Where one turn sends some rows of the set: a few examples, then the rows asked
z830: [-1.01 -0.96 -1.08  2.21  0.46  1.06  0.54  0.53  1.14  0.03  0.27  0.11
 -0.69 -1.41  1.10  0.99 -1.88 -2.43  0.23  0.30 -0.17  1.55 -1.70 -0.79
  0.69 -1.97 -0.50 -0.58 -1.10  0.28  2.50  1.29 -2.34 -0.87  1.61  1.67
  1.56 -1.40  0.56 -2.07  1.71  1.23  1.14 -0.61 -2.70 -0.95  0.40  1.15
 -0.92  0.34  0.97  1.23  0.24  0.72  0.92  1.66 -0.63 -1.04 -0.75  1.38
  2.12]
z674: [ 0.50 -0.16 -0.16  2.54 -1.21  1.74  1.41  1.03  0.02  0.65  0.53 -1.16
 -0.69 -1.78  0.20  1.07 -2.05 -1.38 -0.60 -1.12  0.18  1.85 -0.86 -0.70
 -0.39 -1.45 -1.23 -0.05  0.57 -0.20  0.85  0.66 -2.76 -0.85  0.72  1.28
  2.75  0.36 -0.10  1.46  0.80  1.74  1.06 -0.09 -2.47 -1.11 -0.14  1.13
 -1.01  0.18 -0.84 -1.00 -0.11  0.92 -0.07  2.08  1.19 -1.65 -1.73  0.70
  1.74]
z887: [-0.49 -0.27  0.09 -0.14  0.95 -0.03 -0.28  0.95  0.03 -0.50 -0.20  0.72
 -1.23  0.92 -0.42  0.43 -1.21 -1.40 -1.56 -0.30 -2.82 -0.98 -0.15  0.73
  0.12 -0.18  1.70  0.63 -2.17  0.33 -1.94 -0.65  1.89 -0.59 -0.15 -0.59
 -0.26 -1.22  1.53  0.59  1.03 -0.71 -2.21 -0.91 -0.29 -0.04 -2.37 -1.57
  0.73 -0.22  0.28  0.49  1.12 -0.52 -1.91 -0.24  0.34 -1.66  0.20 -2.16
 -1.09]
z461: [-0.91  0.45  0.52  0.88 -0.79 -1.04 -0.69 -0.43  0.32  0.04 -1.05  0.88
 -0.36  0.36  0.12  1.41  0.20 -0.09 -0.11 -1.18 -0.81  0.26  1.49  1.03
  0.89  0.62  1.07  2.15 -1.20 -1.15 -1.21 -1.35  2.19 -1.14  1.36 -1.76
 -0.94  0.40 -0.05  2.08  0.52 -1.07 -0.16 -0.56  0.44  1.12 -0.88  0.10
  0.83 -0.48 -1.20  0.13 -0.37 -1.78  0.55  0.80  1.52 -0.36  1.01 -1.42
  0.05]
z211: [-0.99  0.18  0.10  0.82  0.59 -1.38 -1.78  0.04  0.33  0.10 -0.43  1.69
 -0.55  0.33  0.73  1.79  0.91 -0.34 -0.95  0.91 -3.89 -1.13 -0.46 -0.87
 -0.41  0.05  0.34 -0.89 -2.27 -1.22 -0.79 -2.43  1.60 -1.93 -0.89 -0.70
 -1.46  1.53  0.09  0.87  0.94 -0.39 -1.48 -1.45  0.31  0.52 -1.11 -0.80
  0.05  0.43  0.68  1.33  0.06 -0.68  0.66  0.07 -0.50 -1.37  0.23 -1.28
 -0.85]
z270: [-0.54 -0.55 -1.14  1.61  0.80  0.77  0.60  0.57  0.54 -0.61  0.50  0.50
 -0.76 -1.46  0.80  1.01 -2.55 -2.18  0.07  0.33 -0.84  1.76 -1.53 -0.80
  0.10 -2.16 -1.54 -0.88 -0.60  0.41  2.42  1.25 -2.06 -0.40  0.50  1.42
  1.73 -1.38  0.48 -0.79  1.56  1.31  1.11 -0.71 -2.41 -1.66  0.24  1.20
 -0.69 -0.10  0.97  1.31  0.04  0.44  0.87  1.72 -0.71 -1.23 -1.31  1.60
  2.44]
z99: [-0.39 -1.08  1.09  1.09 -2.36  2.11 -0.57  1.26  1.19 -0.84  0.53 -0.74
 -1.68 -0.97  0.89  0.14 -0.09 -2.78  0.68  0.63  0.74  1.98 -1.40  0.52
 -1.14 -2.88 -0.07 -2.51  1.21 -0.43 -0.25  1.01 -2.55  0.83 -0.34 -0.08
  1.17  0.37 -0.52 -0.46  1.79  0.30 -0.76 -1.98 -1.28 -1.28  1.08  1.24
 -1.77 -0.21 -0.14 -0.46 -0.25  0.64  1.07  0.88 -1.92 -1.89  0.06 -0.75
  2.25]
z48: [-0.43  1.73  1.09  0.96  1.57 -0.99 -1.32 -1.04 -0.65  1.34 -0.66  0.21
 -0.99  0.53 -1.47  1.79 -0.16 -0.30 -0.28 -1.02 -1.32 -0.67 -2.68 -0.58
  1.23  0.17  1.53  1.08 -3.22 -0.21 -1.19 -0.68  1.19 -0.36 -0.31 -0.43
 -2.00  0.40  0.71 -0.19  0.91 -1.20 -0.61  0.12  0.51  0.95 -0.95 -0.81
 -0.05  1.33 -0.07  0.87  0.41 -1.35 -0.29 -1.20  1.06 -1.13  0.22 -1.07
 -0.09]
z999: [-1.03  0.08  0.18  0.81  0.85 -1.32 -1.71  0.53  0.33  0.50 -0.54  2.36
 -0.69  0.00  0.05  2.06  0.82 -0.19 -1.11  0.70 -3.30 -1.15 -0.26 -0.84
 -0.68  0.22  0.23 -1.27 -1.93 -1.79 -0.43 -2.15  1.64 -2.26 -0.72 -0.54
 -1.16  1.65  0.67  0.53  1.24 -0.04 -1.24 -1.19  0.66  0.53 -0.95 -0.31
  0.14  0.63  1.02  1.45 -0.11 -1.08  0.80  0.03 -0.60 -1.60 -0.30 -0.99
 -0.92]
z21: [ 1.55 -0.86  0.54  1.20 -1.84  0.40 -0.39  1.40  1.94  0.56  0.49 -2.45
 -0.29 -0.81  1.74  0.60 -1.23 -0.75  0.13 -0.31  1.03  0.06 -1.06 -0.59
  0.05 -2.22 -0.64 -1.55  0.56 -2.28  0.27  1.04 -3.19  0.02  0.61  1.08
  1.83  1.30 -0.44 -0.45  1.26  2.31 -0.79 -1.40 -1.76 -1.14  0.77  1.74
 -0.47  1.54 -1.31  0.08  0.52  0.70  0.08  1.92  0.37 -1.89 -0.48 -0.09
  0.67]
z676: [ 0.26 -1.66  0.56  1.30 -2.44  1.70 -0.92  1.14  0.95 -1.19  0.45 -0.79
 -1.26 -1.45  1.28  0.33 -0.16 -2.45  0.62  0.39  0.47  1.45 -1.95  0.31
 -0.28 -3.08 -0.11 -1.95  1.26 -0.41 -0.11  0.46 -3.39  0.75 -0.54 -0.27
  1.37  0.88 -0.32 -0.79  1.29  0.37 -1.40 -1.44 -1.08 -1.69  1.39  1.22
 -2.05  0.16 -0.22 -0.15 -0.51  0.91  1.16  0.65 -1.76 -1.59  0.49 -0.92
  1.85]
z419: [-1.53 -0.27  0.27  0.66  1.03 -1.20 -1.02  0.60  0.53  0.23 -0.49  2.06
 -0.37  0.90  0.08  2.05  1.24 -0.28 -1.20  1.02 -3.43 -0.52 -0.20 -1.36
 -1.01  0.61  0.41 -1.36 -1.95 -1.25 -0.61 -2.19  1.45 -1.66 -0.60 -0.82
 -1.49  1.86  0.73  0.78  1.35 -0.27 -1.14 -0.99  0.56  0.47 -0.95 -0.47
  0.63  0.86  0.67  1.62  0.13 -0.62  0.47  0.15  0.02 -1.00  0.39 -1.43
 -0.76]
z507: [-0.67  0.00 -1.44  1.59  0.29  1.39 -0.77  0.40  0.43 -1.37  0.07 -0.83
 -1.19 -1.97  2.43  0.53 -0.76 -3.76  1.45 -0.14  1.76  2.27 -2.21  0.00
  0.54 -2.06 -0.99 -0.34 -0.21  0.51  0.75  1.00 -2.56  0.75  1.59  0.64
  0.06  1.10 -1.11 -1.18  1.58  0.17 -0.13 -0.89 -1.06 -0.79  1.00  0.74
 -1.10  0.27 -0.32  0.36 -0.03  0.90  2.14  0.62 -0.98 -1.00  0.04  0.25
  2.52]
z421: [-1.14  0.07  0.63  0.92 -0.53 -1.16 -0.52 -0.43  0.83  0.05 -0.76  0.88
 -0.15  1.04 -0.08  1.51  0.34 -0.02  0.06 -0.97 -0.80  0.80  1.04  0.19
  0.84  0.82  1.05  1.69 -1.21 -0.80 -1.52 -1.08  1.98 -0.81  1.01 -2.04
 -1.35  0.71  0.29  1.86  0.86 -1.48  0.05 -0.29  0.18  0.57 -0.98 -0.14
  0.93 -0.14 -1.10  0.54  0.15 -1.22 -0.02  0.78  2.01 -0.28  1.53 -2.02
 -0.25]
z550: [ 1.21 -0.78  0.51  1.38 -1.76  0.24 -0.80  0.55  1.39  0.93  0.40 -2.32
 -0.84 -0.42  1.05  0.80 -0.69 -0.69  0.07  0.21  0.84  0.56 -1.27 -0.58
 -0.77 -2.41 -0.99 -2.30  0.43 -2.44  0.02  1.33 -2.94  0.11  0.04  1.04
  1.71  1.25 -0.41  0.20  1.44  2.13 -0.17 -1.47 -2.15 -0.89  0.99  1.76
 -0.82  1.00 -1.31  0.22  1.06  0.36  0.28  1.10  0.11 -2.66 -1.08 -0.09
  1.36]
z347: [-0.82 -1.50 -1.49  2.17  0.85  1.13  0.14  0.44  0.38 -0.32 -0.16  0.01
 -0.54 -1.68  1.30  0.88 -2.24 -2.29  0.08  0.48 -0.31  1.95 -1.87 -0.46
  0.39 -2.37 -1.21 -0.23 -0.93  0.70  2.22  1.02 -2.20 -0.55  1.39  1.48
  1.87 -1.25  0.67 -1.27  1.32  0.96  0.72 -0.77 -2.35 -1.22  0.85  1.38
 -0.90  0.01  1.07  1.55  0.49  0.52  0.73  1.26 -0.40 -1.02 -0.97  0.92
  2.74]
z597: [-0.17 -1.25  0.99  1.54 -2.76  1.73 -0.65  0.84  1.07 -0.95  0.82 -0.59
 -1.22 -1.15  1.33  0.63  0.01 -2.61  0.83  0.28  0.33  1.30 -1.82  0.33
 -0.13 -2.97  0.18 -2.53  1.09 -0.65  0.19  0.57 -2.90  0.53  0.30 -0.56
  1.51  0.73 -0.18 -0.90  1.61  0.60 -1.17 -1.81 -1.34 -1.75  1.67  1.49
 -1.58 -0.29 -0.43 -0.01 -0.17  0.89  1.19  1.21 -1.96 -1.17  0.82 -0.67
  1.19]
z171: [-0.65  1.52  1.13  0.36  1.49 -1.28 -0.98 -0.63 -0.21  1.24 -0.57  0.78
 -0.89  1.11 -1.96  1.98  0.42 -0.22 -0.07 -0.73 -0.92 -0.44 -2.58 -0.98
  0.97  0.40  1.40  0.47 -2.90 -0.35 -1.16 -0.36  0.67 -0.06 -0.36 -0.85
 -2.18  0.92  1.35  0.00  0.96 -0.89 -0.47  0.56  0.70  0.18 -0.69 -0.55
  0.41  1.50 -0.26  1.16  0.43 -1.14 -0.27 -0.76  1.55 -0.74  0.48 -1.24
 -0.58]
z104: [-0.86  0.21 -0.98  1.38  0.22  2.13 -0.32  0.59  0.71 -1.27  0.23 -0.50
 -1.66 -1.45  2.58  0.71 -0.72 -3.73  1.41  0.02  1.35  2.48 -2.25 -0.23
  0.14 -2.00 -0.48 -0.77 -0.52  0.11  1.06  0.72 -2.11 -0.02  1.96  0.37
  0.13  1.41 -1.30 -1.76  1.53  0.46  0.41 -1.34 -0.67 -0.85  1.09  1.00
 -0.88  0.37 -0.37 -0.10 -0.49  1.17  2.27  1.16 -0.92 -0.77 -0.19  0.42
  2.23]
z412: [-0.54  1.92  0.89  0.41  1.70 -1.12 -1.26 -0.74 -0.54  1.45 -0.70  0.29
 -0.84  0.25 -1.90  1.53 -0.07  0.16 -0.11 -0.87 -0.95 -0.71 -2.65 -0.40
  1.08  0.03  1.57  0.82 -2.90 -0.83 -1.73  0.11  0.76 -0.09 -0.09 -0.96
 -2.02  0.61  0.79 -0.23  1.12 -0.73 -0.17 -0.13  0.66  0.45 -0.82 -0.21
  0.06  1.10 -0.43  1.00  0.14 -1.00 -0.11 -1.49  1.08 -1.05  0.39 -0.99
 -0.33]
z562: [-1.65  0.95  0.99  1.68 -0.48 -0.03  0.37 -0.24 -0.28 -0.71 -1.79  0.98
 -0.34  0.75 -0.54  1.68  0.68 -1.61 -0.98  0.13 -1.44 -0.13 -0.42 -0.74
  0.74  0.52  2.09  1.09 -1.56  0.19 -2.42 -2.32  0.88 -1.51 -0.03 -2.01
 -1.72 -0.49  0.61  0.11 -0.14 -0.38 -1.32  0.52  0.22  0.42 -2.19 -2.10
 -0.79  0.68  0.81 -0.96 -0.47 -0.58  0.55  0.55 -0.99 -2.24 -0.57 -1.53
  0.79]
z103: [-1.74  1.07  1.28  1.98 -0.60  0.15  0.53  0.25 -0.69 -0.46 -1.59  1.23
  0.07  0.47 -0.99  1.55  0.58 -1.44 -0.90 -0.15 -0.83 -0.35 -0.18 -0.47
  0.72  0.70  1.80  0.80 -1.35 -0.20 -2.73 -1.76  0.73 -1.49 -0.20 -2.17
 -1.58 -0.40  0.65 -0.30  0.07 -0.32 -0.99  0.58  0.36  0.00 -2.59 -1.63
 -0.60  0.57  0.58 -1.16 -0.82 -0.29  0.43  1.00 -0.93 -2.99 -0.77 -1.92
  0.56]
z978: [-0.90  0.64 -0.81  1.04  0.13  1.00 -0.61  0.78  0.68 -1.37  0.40 -0.44
 -1.56 -1.67  1.81  0.64 -0.94 -3.37  1.72 -0.04  1.96  2.51 -1.76  0.19
  0.09 -1.91 -1.18 -0.65 -0.23  0.20  1.09  1.48 -1.97  0.92  1.09  0.77
 -0.13  0.91 -1.66 -0.76  1.68  0.01  0.94 -1.21 -0.93 -0.64  0.83  0.89
 -0.73  0.34 -0.08  0.40 -0.34  0.70  2.29  1.20 -0.95 -0.99 -0.28  1.01
  2.91]
z73: [-0.72 -0.57  0.10 -0.19  1.27  0.34  0.18  0.76  0.09 -0.57  0.04  1.35
 -0.95  1.46 -0.63  0.48 -0.81 -1.80 -1.53 -0.23 -2.29 -0.27 -0.01  0.24
 -0.27  0.45  1.48 -0.22 -1.73  0.06 -1.69 -0.56  1.52 -0.29 -0.12 -0.94
 -0.80 -0.96  2.33  0.33  1.49 -0.80 -2.04 -0.39  0.12 -0.50 -2.30 -1.38
  1.32 -0.08 -0.05  0.30  0.71 -0.31 -1.71  0.10  0.65 -1.61  0.50 -2.52
 -1.26]
z55: [-0.82 -0.35 -0.11 -0.41  1.35  0.24  0.00  0.82 -0.26 -0.45  0.00  1.12
 -0.95  0.69 -0.61  0.10 -0.99 -1.71 -1.87 -0.20 -2.80 -0.89  0.27  1.08
 -0.29  0.19  1.60 -0.06 -1.89 -0.16 -1.77 -0.28  1.41 -0.50  0.23 -0.63
 -0.26 -1.66  1.85  0.43  1.42 -0.62 -2.18 -1.16 -0.04  0.05 -2.15 -1.15
  1.09 -0.66 -0.02  0.18  0.49 -0.35 -1.45 -0.44 -0.07 -1.53  0.46 -2.05
 -1.00]
z634: [ 1.35 -1.56  0.24  1.51 -2.21 -0.15 -0.79  1.26  0.99  0.33  0.29 -2.51
 -0.28 -0.86  1.53  0.82 -0.95 -0.39  0.15  0.08  1.02 -0.01 -1.07 -0.40
 -0.21 -2.26 -0.84 -1.32  0.31 -2.20  0.46  0.81 -3.42  0.08  0.00  1.02
  1.96  1.33 -0.57 -0.25  1.06  1.86 -0.68 -0.90 -1.84 -1.04  1.04  1.63
 -0.78  1.61 -0.84  0.49  0.72  0.68  0.23  1.48  0.13 -2.47 -0.87  0.06
  1.36]
z119: [ 0.12 -0.53  0.13  2.76 -1.25  2.35  1.55  2.10  0.02  0.63  0.57 -1.35
 -0.81 -1.67  0.31  1.34 -1.98 -1.43 -0.84 -1.29 -0.09  1.24 -1.28 -0.34
 -0.37 -1.68 -0.28  0.11 -0.05 -0.06  1.79  0.45 -2.64 -0.53  0.95  1.34
  3.06  0.55  0.07  0.24  0.89  1.80  0.83 -0.13 -2.19 -1.03  0.14  1.50
 -0.76  0.86 -0.53 -0.31 -0.27  0.98 -0.45  2.06  0.90 -1.02 -1.18  0.60
  1.26]
z135: [-0.37  0.23  1.04  0.97 -0.90 -1.31 -0.80 -0.63  0.42 -0.28 -0.79  0.27
 -0.37  0.36  0.25  1.43 -0.26  0.22 -0.11 -1.33 -1.39  0.21  0.97  0.60
  0.95  0.50  1.36  2.16 -0.84 -0.95 -1.71 -1.79  2.34 -0.79  0.79 -1.74
 -0.92  0.59 -0.18  1.88  0.59 -1.50 -0.43 -0.74  0.28  1.15 -1.01 -0.57
  0.64 -0.27 -0.92  0.41  0.03 -1.30 -0.01  0.31  1.39 -0.42  1.15 -1.53
 -0.06]
z173: [ 0.19 -1.46 -0.40  2.64 -1.16  1.69  0.94  1.90 -0.15  0.72  0.24 -1.33
 -0.63 -2.26  0.61  0.90 -2.04 -1.21 -0.72 -1.04  0.14  1.53 -0.95 -0.57
 -0.65 -1.38 -0.82  0.48  0.19  0.25  1.25  0.38 -2.74 -0.96  1.14  1.80
  2.98  0.52 -0.19  0.70  0.76  1.26  0.42 -0.07 -2.24 -0.78  0.46  1.07
 -1.08  0.73 -0.18 -0.50  0.06  1.10 -0.31  1.88  1.25 -1.25 -1.33  0.58
  1.80]
z94: [-2.01  0.66  1.30  1.59 -0.31 -0.07  0.82  0.27 -0.10 -0.44 -1.53  1.25
  0.37  1.31 -0.97  1.54  1.09 -1.60 -0.91  0.14 -0.95  0.16 -0.14 -1.08
  0.40  1.07  1.68  0.57 -1.64  0.07 -2.34 -1.87  0.58 -1.26 -0.12 -1.96
 -2.10 -0.33  0.87  0.22 -0.03 -0.47 -1.30  0.79  0.37 -0.05 -2.23 -1.64
  0.01  0.90  0.47 -0.94 -0.65 -0.51  0.40  1.46 -0.28 -2.09 -0.18 -2.05
  0.56]

z978 moves to z99
z73 moves to z171
And these:
z507 moves to z676
z48 moves to z562
z55 moves to z412
z119 moves to z830

